In the rows, 128 means zero.
Each path below is one point turned by a fixed rotation once a step. After each direction that follows a path, write how fast that rotation turns it, in deg/step (0 if it stays still).
Each turn is a multiple of 5 degrees from 10 to 175, or 0.
Each row of a path follows its step; steps can be skipped.
path 1
step 0: [128 134 134 120 127 121 133 133 126 128 130 137 134 144 132 130 119 130
 125 125 124 128 122 131 124 119 129 140 136 122 130 133 121 126 128 129
 125 126 134]
step 1: [130 132 122 123 136 126 126 127 120 121 137 124 126 136 129 128 128 135
 132 140 122 127 121 135 119 124 128 126 120 126 128 139 119 127 131 132
 122 133 125]
step 2: [131 122 131 123 131 122 139 130 124 122 129 131 122 139 128 136 129 140
 127 126 120 124 133 140 126 137 122 131 129 128 134 130 129 122 128 120
 127 132 132]
step 4: [126 127 133 121 142 130 134 118 123 119 133 131 130 135 131 128 134 133
 137 133 124 126 119 137 126 128 130 125 128 128 135 138 125 135 133 132
 124 125 132]
step 5: [139 127 120 127 127 119 134 122 125 126 130 135 126 135 127 131 131 137
 124 122 120 132 127 137 130 134 132 136 131 118 128 134 124 127 130 117
 119 129 133]
step 6: [127 137 130 121 134 123 132 121 121 123 128 129 126 125 127 127 123 135
 132 131 121 131 128 127 111 119 122 139 124 123 133 130 126 126 134 119
 130 120 130]
step 7: [130 128 131 123 136 126 131 123 118 122 130 135 134 131 137 140 132 129
 129 129 126 121 129 133 122 129 122 129 133 124 133 137 135 135 128 133
 115 125 135]
step 9: [131 134 134 121 140 126 136 125 120 127 136 131 138 131 128 133 129 136
 129 134 124 128 122 127 120 126 118 139 123 124 126 133 125 122 129 124
 133 132 123]
step 10: [131 126 126 128 130 122 129 124 121 122 134 127 133 135 132 134 123 135
 129 138 118 120 137 129 119 135 132 127 136 121 137 131 133 125 128 129
 118 131 133]
step 11: [123 125 138 117 125 129 131 125 118 128 121 129 124 133 123 123 127 138
 126 126 119 122 124 131 127 121 127 132 128 116 133 139 123 122 124 124
 124 129 136]
step 12: [133 126 129 116 135 137 129 116 125 129 140 132 132 139 126 133 132 136
 132 131 123 130 129 125 121 131 122 129 128 123 124 139 125 127 133 127
 125 124 121]
Speeds:
[128 130 128 126 127 128 129 131 127 126 128 129 131 128 131 128 127 128
 133 127 128 130 131 124 127 128 129 129 130 128 131 126 127 127 129 129
 129 127 128] | 110
[127 130 125 125 128 128 126 128 128 126 131 131 128 128 129 126 129 131
 128 125 128 129 124 127 130 129 127 126 129 127 126 126 126 128 129 130
 129 130 127] | 95
[131 130 125 130 131 126 129 130 128 127 126 125 128 129 129 128 129 130
 127 129 128 132 128 127 128 131 129 129 127 128 127 131 129 126 128 126
 132 129 125] | 95
path 2
step 0: [135 125 128 134 129 130 134 138 129 124 133 136 129 132 130 133 124 109
 121 128 136 132 130 121 133 128 129 134 129 126 132 133 126 123 128 129
 124 119 124]
step 1: [129 123 131 125 124 132 127 129 128 133 120 122 121 126 131 133 114 125
 132 132 127 131 126 125 128 129 117 136 129 124 125 119 129 123 125 128
 140 124 140]
step 2: [129 133 130 127 131 126 145 127 126 123 135 127 135 122 129 135 128 125
 139 136 120 128 125 133 127 135 127 121 127 123 129 132 128 127 132 119
 131 123 132]
step 4: [125 137 123 126 132 132 123 120 119 125 129 126 122 126 118 130 133 133
 133 134 121 125 124 128 119 133 118 133 133 123 131 135 122 126 123 139
 128 131 127]
step 5: [130 123 126 127 126 122 129 121 137 133 139 126 137 128 119 118 138 124
 126 126 123 122 134 124 135 123 126 125 138 121 129 133 132 131 127 126
 132 133 127]
step 6: [130 128 128 130 134 120 130 132 129 135 123 121 117 132 134 129 129 122
 136 122 128 125 133 128 136 125 127 130 132 132 136 125 120 129 121 138
 116 132 123]
step 8: [127 130 130 130 131 136 140 137 139 131 124 131 135 124 129 131 124 126
 126 131 141 122 135 124 129 132 138 127 138 130 131 134 127 130 133 133
 129 125 125]
step 9: [129 125 125 129 132 132 121 128 119 133 128 131 131 137 133 140 113 118
 126 130 133 125 133 128 126 125 124 136 127 132 126 130 128 123 118 123
 131 123 128]
step 10: [130 133 129 121 128 129 140 121 129 123 132 130 129 123 128 136 121 136
 127 133 128 128 123 122 132 137 118 125 133 126 129 116 127 129 126 125
 140 127 128]
step 11: [119 118 128 119 141 128 129 127 121 128 133 130 137 122 128 131 128 123
 134 122 124 124 126 132 136 131 131 123 130 128 126 128 135 128 133 122
 119 122 135]
step 12: [122 126 126 123 132 126 127 125 122 129 124 128 125 131 126 138 141 127
 119 129 121 131 115 127 125 128 126 134 130 133 124 128 112 131 123 133
 131 130 130]
Speeds:
[125 125 127 126 130 126 130 129 127 124 129 128 125 128 126 126 130 127
 127 127 128 128 129 126 129 127 131 131 128 126 128 126 127 126 126 128
 128 130 128] | 55
[127 128 127 131 125 129 127 129 128 127 126 130 124 128 126 132 126 132
 128 128 127 126 126 127 129 127 124 130 126 126 129 128 128 129 128 127
 128 131 129] | 125
[129 127 129 128 129 128 128 132 132 128 130 129 130 127 130 129 130 129
 126 125 129 130 126 128 129 131 126 127 128 125 130 129 130 127 128 128
 130 129 124] | 140
path 3
step 0: [119 124 129 128 125 140 121 135 132 128 135 129 137 132 134 125 125 129
 132 134 138 125 120 123 117 127 122 134 129 132 133 121 129 129 131 124
 117 126 133]
step 1: [124 125 124 137 122 134 124 127 125 134 128 129 134 124 128 132 134 126
 139 127 137 138 120 123 123 119 122 131 123 119 124 121 121 135 129 135
 120 128 124]
step 2: [128 128 123 132 125 134 120 129 126 130 139 117 135 128 132 129 130 125
 141 125 125 136 122 126 114 134 130 124 123 123 128 131 124 121 138 130
 132 124 124]
step 3: [125 121 133 125 120 123 116 126 128 125 129 123 130 129 129 127 137 126
 144 136 136 128 128 124 118 128 126 131 126 135 131 132 141 127 133 135
 127 125 128]
step 4: [137 132 127 133 130 121 128 126 133 126 122 121 134 121 131 132 142 130
 138 129 129 136 120 127 119 130 120 130 128 140 126 118 129 130 129 131
 124 128 125]
step 6: [127 130 123 135 125 126 123 126 134 126 125 131 132 135 125 128 131 128
 136 132 147 122 123 125 122 122 121 121 118 129 129 130 121 136 132 133
 121 127 127]
step 7: [131 134 122 132 129 123 129 125 126 134 136 130 134 133 122 130 127 124
 135 123 132 132 115 123 115 129 127 124 129 135 122 132 119 124 134 130
 120 118 122]
step 9: [135 123 121 137 134 124 119 126 123 123 130 125 134 129 126 133 134 122
 129 132 136 123 122 129 119 134 114 132 133 130 127 117 132 129 132 137
 126 129 128]
step 10: [123 132 123 128 121 128 118 120 129 132 129 121 133 129 127 128 135 128
 128 125 120 123 113 125 119 128 117 130 136 126 131 119 126 129 125 131
 125 117 129]
step 11: [125 130 123 131 116 130 122 125 131 129 125 120 126 129 129 135 141 127
 135 124 135 115 124 134 123 133 128 120 124 124 131 128 120 133 134 135
 124 127 134]
step 12: [123 130 124 134 121 126 134 130 126 127 138 128 129 138 127 134 137 128
 130 125 134 127 118 124 116 134 122 124 132 142 134 131 128 126 140 129
 123 132 130]
Speeds:
[126 129 128 130 129 130 130 130 130 130 128 130 128 130 127 128 126 128
 127 127 131 127 128 129 127 125 130 126 128 131 128 127 126 130 129 123
 125 129 127] | 55
[129 127 128 129 128 130 126 130 130 125 129 123 130 131 127 128 127 127
 128 125 129 128 129 131 132 131 130 128 126 128 130 129 128 128 129 127
 129 130 128] | 120
[130 129 127 129 129 129 127 129 128 128 131 129 131 127 130 128 130 130
 126 127 124 127 126 128 127 126 130 127 129 129 128 130 128 128 128 125
 131 123 128] | 135
[126 128 126 129 127 126 127 128 129 129 127 126 129 131 128 127 129 127
 127 128 128 127 129 126 127 126 125 124 127 122 127 127 126 127 125 125
 129 129 127] | 80
path 4
step 0: [121 137 121 124 134 129 134 137 118 130 121 130 131 127 124 125 131 125
 127 130 130 125 132 130 129 126 132 118 138 125 125 121 128 120 124 132
 132 130 137]
step 1: [128 126 121 128 139 135 122 125 129 128 126 137 124 123 138 131 127 131
 129 128 134 134 139 121 132 124 121 124 127 126 127 135 125 126 126 116
 131 128 125]
step 2: [116 122 126 127 130 129 130 133 117 129 142 137 137 133 124 128 120 127
 129 116 127 125 129 130 130 128 128 122 120 128 128 130 130 129 128 131
 126 123 130]
step 3: [139 124 129 135 132 131 130 138 130 129 132 135 131 126 120 139 131 127
 130 133 136 128 136 129 133 134 131 130 135 132 132 130 132 120 132 129
 139 129 127]
step 4: [129 132 118 127 121 131 131 118 121 129 133 128 134 126 129 130 133 133
 131 130 131 131 135 126 119 131 123 122 122 126 122 128 133 138 132 131
 138 122 129]
step 5: [126 127 135 132 130 136 139 130 121 126 123 136 129 136 124 122 123 123
 132 128 125 121 136 124 125 129 136 127 134 131 122 122 128 132 124 120
 135 133 124]
step 7: [125 130 123 122 119 124 131 130 121 130 134 133 128 133 128 129 124 130
 114 125 127 135 138 130 129 134 132 126 131 134 136 122 131 132 116 128
 130 132 128]
step 9: [116 127 129 126 122 127 129 127 133 137 133 138 125 119 131 130 125 125
 127 136 124 121 133 137 124 134 125 124 124 120 128 128 132 137 130 129
 130 124 122]
step 10: [130 126 131 126 135 134 137 123 127 130 130 132 129 135 126 132 129 138
 130 121 126 129 127 138 122 133 141 135 135 132 131 131 128 127 131 126
 126 130 117]
step 11: [122 125 121 135 123 119 125 129 132 131 133 123 129 123 134 127 131 120
 132 127 133 131 126 132 115 122 129 125 140 130 126 122 136 129 132 131
 134 132 123]
step 12: [130 130 124 131 133 126 129 124 121 127 122 127 120 129 129 125 131 131
 118 123 122 122 133 134 133 130 132 131 130 119 135 126 135 141 127 122
 136 136 128]
Speeds:
[127 128 130 126 130 126 131 127 128 129 130 128 125 127 127 127 127 128
 128 127 130 130 129 130 126 126 124 128 126 128 130 128 129 133 128 129
 128 126 132] | 145
path 5
step 1: [122 127 129 131 126 124 128 126 128 122 128 130 128 132 124 132 128 121
 126 131 133 139 123 130 137 127 135 132 123 138 143 129 125 141 133 124
 126 126 131]
step 2: [128 122 126 123 127 128 122 134 125 127 130 128 125 125 118 128 119 124
 128 136 127 120 123 128 117 123 119 126 122 126 139 138 130 136 131 132
 124 132 127]
step 3: [128 128 132 132 134 131 131 122 125 125 130 122 137 133 125 125 129 132
 131 128 125 137 124 127 126 128 117 126 124 122 136 138 125 126 127 128
 143 140 127]
step 4: [133 127 131 123 118 126 128 135 122 122 127 133 134 130 137 126 134 136
 122 129 128 137 122 124 117 130 129 121 132 131 129 129 134 136 132 124
 136 126 123]
step 5: [127 127 122 123 131 124 135 123 128 117 129 129 123 125 133 132 128 125
 117 137 134 126 137 131 132 134 131 126 135 138 136 135 131 133 127 130
 131 138 124]
step 6: [120 125 136 139 131 123 126 125 129 128 129 140 137 120 124 126 130 126
 121 128 132 126 128 125 124 124 123 131 131 126 131 138 133 131 133 136
 118 131 123]
step 7: [130 130 131 125 130 126 124 131 127 119 132 127 136 130 121 130 126 130
 125 133 115 133 124 138 127 129 131 125 131 118 131 127 136 116 126 138
 129 134 120]
step 8: [123 124 138 125 113 123 131 122 118 129 125 122 131 138 130 127 127 134
 122 118 125 127 129 125 129 138 132 125 137 128 131 130 128 125 131 131
 127 131 127]
step 9: [135 125 133 125 126 125 129 135 136 122 120 122 127 120 126 127 132 127
 123 125 142 127 130 130 131 136 134 125 135 123 139 128 128 133 128 137
 128 123 129]
step 11: [130 126 134 136 129 128 121 129 130 121 130 124 141 135 125 126 131 124
 130 138 122 123 125 123 131 135 134 133 124 126 128 133 121 122 138 130
 133 118 122]
step 12: [123 121 133 115 123 126 134 128 121 122 120 123 129 132 123 133 133 126
 128 130 123 127 120 126 124 126 124 136 131 133 136 115 125 125 133 130
 132 125 127]
Speeds:
[129 129 126 131 131 130 126 129 124 129 126 129 127 125 128 127 129 131
 128 127 128 129 125 128 130 127 127 129 127 126 127 130 126 127 125 131
 128 129 125] | 100
[131 128 128 127 127 126 130 129 127 129 128 129 126 129 126 130 129 129
 125 127 129 130 127 129 129 130 127 128 132 131 126 127 123 131 127 128
 128 127 127] | 90
path 6
step 1: [126 120 134 137 127 125 129 125 121 141 125 122 134 129 132 118 135 127
 119 135 122 129 140 124 131 128 116 127 130 128 136 129 127 125 137 133
 127 129 128]
step 2: [128 133 132 125 129 123 133 140 126 130 133 126 132 136 130 137 129 127
 124 134 117 127 130 136 126 128 125 130 132 141 122 125 134 122 132 115
 119 121 123]
step 3: [133 125 127 130 121 133 133 127 118 120 133 131 122 123 132 125 127 125
 137 132 128 123 135 138 127 133 121 126 125 127 141 127 122 125 125 125
 133 114 117]
step 4: [129 124 124 132 131 119 123 126 125 129 127 116 123 136 121 139 134 128
 116 126 126 130 135 131 128 139 124 127 128 128 131 128 131 127 123 129
 139 135 115]
step 5: [125 129 133 128 122 124 126 127 121 143 121 123 130 124 135 124 122 131
 131 128 114 128 139 131 129 127 127 113 130 126 128 132 132 116 123 124
 128 126 132]
step 6: [125 117 136 125 124 121 131 133 129 133 132 129 129 137 127 125 134 124
 122 137 136 118 129 128 127 134 117 126 132 139 123 129 120 121 131 121
 125 119 126]
step 7: [128 121 129 134 132 137 125 131 115 124 128 122 129 128 130 139 130 129
 132 124 116 118 128 131 126 124 134 134 129 134 135 127 126 123 128 122
 129 119 114]
step 8: [128 127 124 128 121 115 131 130 118 127 131 124 116 131 134 129 134 132
 132 122 129 135 136 132 117 140 131 118 132 131 132 122 125 129 124 132
 134 125 124]
step 10: [120 129 136 133 132 131 126 132 120 137 119 127 127 133 124 120 126 135
 133 134 131 125 133 120 126 130 124 122 126 144 120 124 125 120 125 122
 125 125 119]
step 11: [124 117 143 125 121 129 129 137 122 124 137 131 123 128 136 137 137 130
 127 125 129 117 124 135 129 124 130 122 134 134 133 127 131 123 127 133
 127 129 121]
step 12: [125 129 130 131 123 121 131 125 126 123 121 111 128 130 126 126 139 136
 134 128 119 130 127 132 125 131 133 131 125 132 135 125 117 131 134 134
 137 117 121]
Speeds:
[128 129 125 126 128 130 130 128 127 126 127 128 128 130 128 129 125 125
 126 128 127 130 127 129 126 132 132 127 127 128 130 127 127 126 128 131
 132 127 128] | 80
[128 126 129 128 128 127 129 127 126 128 131 128 132 129 130 127 130 128
 127 128 125 127 124 126 127 127 129 128 130 129 127 127 127 128 132 129
 129 126 130] | 70
path 7
step 0: [126 125 135 121 122 128 136 128 122 127 129 128 126 125 128 126 138 129
 129 127 132 132 125 132 123 123 135 124 135 146 134 123 136 120 128 124
 131 125 128]
step 1: [122 121 129 126 117 131 134 127 127 126 131 133 127 128 133 134 140 134
 125 127 137 123 140 131 132 133 124 124 126 135 133 122 129 123 132 122
 126 133 132]
step 2: [119 119 133 123 119 130 129 123 128 132 130 124 130 122 125 131 134 133
 128 125 128 123 129 125 137 124 118 131 130 135 139 129 126 139 119 122
 125 123 129]
step 3: [121 126 143 126 118 127 136 121 123 132 135 125 127 130 123 125 134 133
 135 132 132 125 118 126 121 128 132 128 132 135 132 128 132 133 132 124
 124 121 129]
step 4: [116 116 131 126 121 128 134 128 128 130 132 137 117 137 124 129 137 132
 133 132 134 125 130 128 128 125 124 129 128 131 125 129 127 127 137 125
 129 138 131]
step 5: [126 119 128 116 121 125 128 122 132 131 137 130 125 121 120 120 127 133
 125 132 127 122 131 134 136 121 117 129 132 133 128 127 127 135 127 126
 124 133 129]
step 6: [135 126 141 128 115 123 130 117 134 130 134 131 128 127 128 118 128 131
 128 129 135 121 125 122 123 127 128 128 128 127 129 129 125 135 131 126
 118 126 127]
step 7: [125 116 134 124 125 129 130 128 137 131 121 136 120 138 125 124 126 129
 135 125 132 122 127 119 122 122 128 128 125 136 123 135 123 131 130 130
 124 132 124]
step 8: [127 122 127 115 130 129 123 127 131 130 130 132 130 130 126 112 126 134
 128 135 128 124 134 133 122 120 129 125 135 141 127 126 129 128 127 131
 124 135 128]
step 10: [132 119 137 125 127 127 124 128 136 132 119 131 123 127 127 126 130 129
 131 115 130 122 137 120 125 130 126 131 123 141 130 128 129 128 121 130
 126 123 121]
step 12: [125 124 136 128 121 127 119 131 128 133 125 121 125 131 131 125 140 135
 129 131 140 133 135 134 125 126 128 129 133 132 135 128 122 117 126 124
 132 134 128]
Speeds:
[132 128 128 126 128 129 128 129 130 124 125 131 130 128 131 126 125 126
 127 127 127 128 128 127 128 125 131 126 128 130 127 129 128 128 127 128
 126 129 130] | 35
[132 127 131 129 125 123 128 128 125 128 127 128 127 127 129 130 129 125
 128 128 127 128 126 126 127 127 129 130 130 128 128 130 130 128 130 128
 129 126 125] | 110
[127 124 130 130 130 128 127 129 129 128 125 131 126 129 129 131 127 128
 130 128 130 126 130 128 131 130 127 125 127 126 126 128 132 130 127 128
 129 129 128] | 125
path 8
step 0: [128 125 129 126 128 135 125 132 130 119 131 136 129 132 119 131 127 129
 126 130 117 137 128 120 134 122 127 132 118 132 134 126 123 131 129 126
 133 134 134]
step 2: [127 130 136 130 120 126 121 128 135 123 129 118 122 122 130 133 135 133
 136 131 123 125 129 121 134 130 129 131 131 116 123 125 129 127 130 125
 120 129 130]
step 4: [132 131 125 123 131 130 128 133 131 125 132 139 126 130 124 140 125 126
 128 130 129 130 122 125 134 130 127 125 118 127 130 131 125 130 136 117
 130 141 131]
step 5: [134 129 137 133 132 139 131 133 137 126 130 123 127 127 129 125 126 127
 134 131 123 140 122 114 132 132 126 129 127 132 126 125 127 131 126 129
 125 131 136]
step 6: [130 124 131 128 123 132 118 124 130 115 132 123 130 126 125 130 126 132
 128 130 120 125 127 122 128 123 129 136 134 126 116 121 130 129 133 120
 123 125 129]
step 7: [124 133 127 130 122 127 117 136 130 127 132 129 127 128 128 134 127 140
 130 133 122 124 125 121 130 131 139 125 128 122 130 137 133 123 133 127
 127 132 122]
step 8: [129 136 134 121 126 132 129 125 135 126 125 133 122 125 124 137 128 135
 129 125 126 140 124 126 132 123 125 124 116 121 134 128 131 130 132 126
 128 134 132]
step 9: [127 123 126 129 130 133 134 129 136 119 135 126 132 124 124 131 123 120
 129 129 128 135 117 117 132 126 120 133 129 128 125 131 132 130 130 124
 124 138 127]
step 10: [132 130 129 135 126 135 121 133 132 125 133 125 134 127 132 135 125 126
 134 131 114 125 134 121 136 132 131 134 130 127 124 124 123 131 131 119
 123 127 131]
step 11: [128 133 134 125 126 134 118 129 132 120 128 133 125 133 132 128 127 143
 131 132 129 128 128 118 127 128 137 121 125 127 120 125 135 127 134 130
 121 126 124]
step 12: [130 130 132 124 122 123 127 127 132 125 132 128 120 120 119 136 132 133
 122 133 125 130 119 124 130 122 131 123 123 126 127 132 133 126 131 120
 130 139 132]
Speeds:
[129 130 126 124 126 128 129 125 129 128 129 128 129 126 127 123 129 129
 128 129 126 126 128 130 127 130 127 126 125 126 130 129 128 125 129 128
 128 130 126] | 80
[125 127 127 127 127 128 128 129 128 129 128 129 124 130 130 130 127 132
 126 129 128 128 129 128 128 126 128 125 125 132 130 127 125 125 128 127
 127 130 126] | 90
[128 127 125 127 129 127 127 132 128 126 126 129 127 123 131 127 129 127
 128 125 127 129 129 131 125 129 129 127 127 128 125 126 128 129 127 130
 129 130 129] | 0
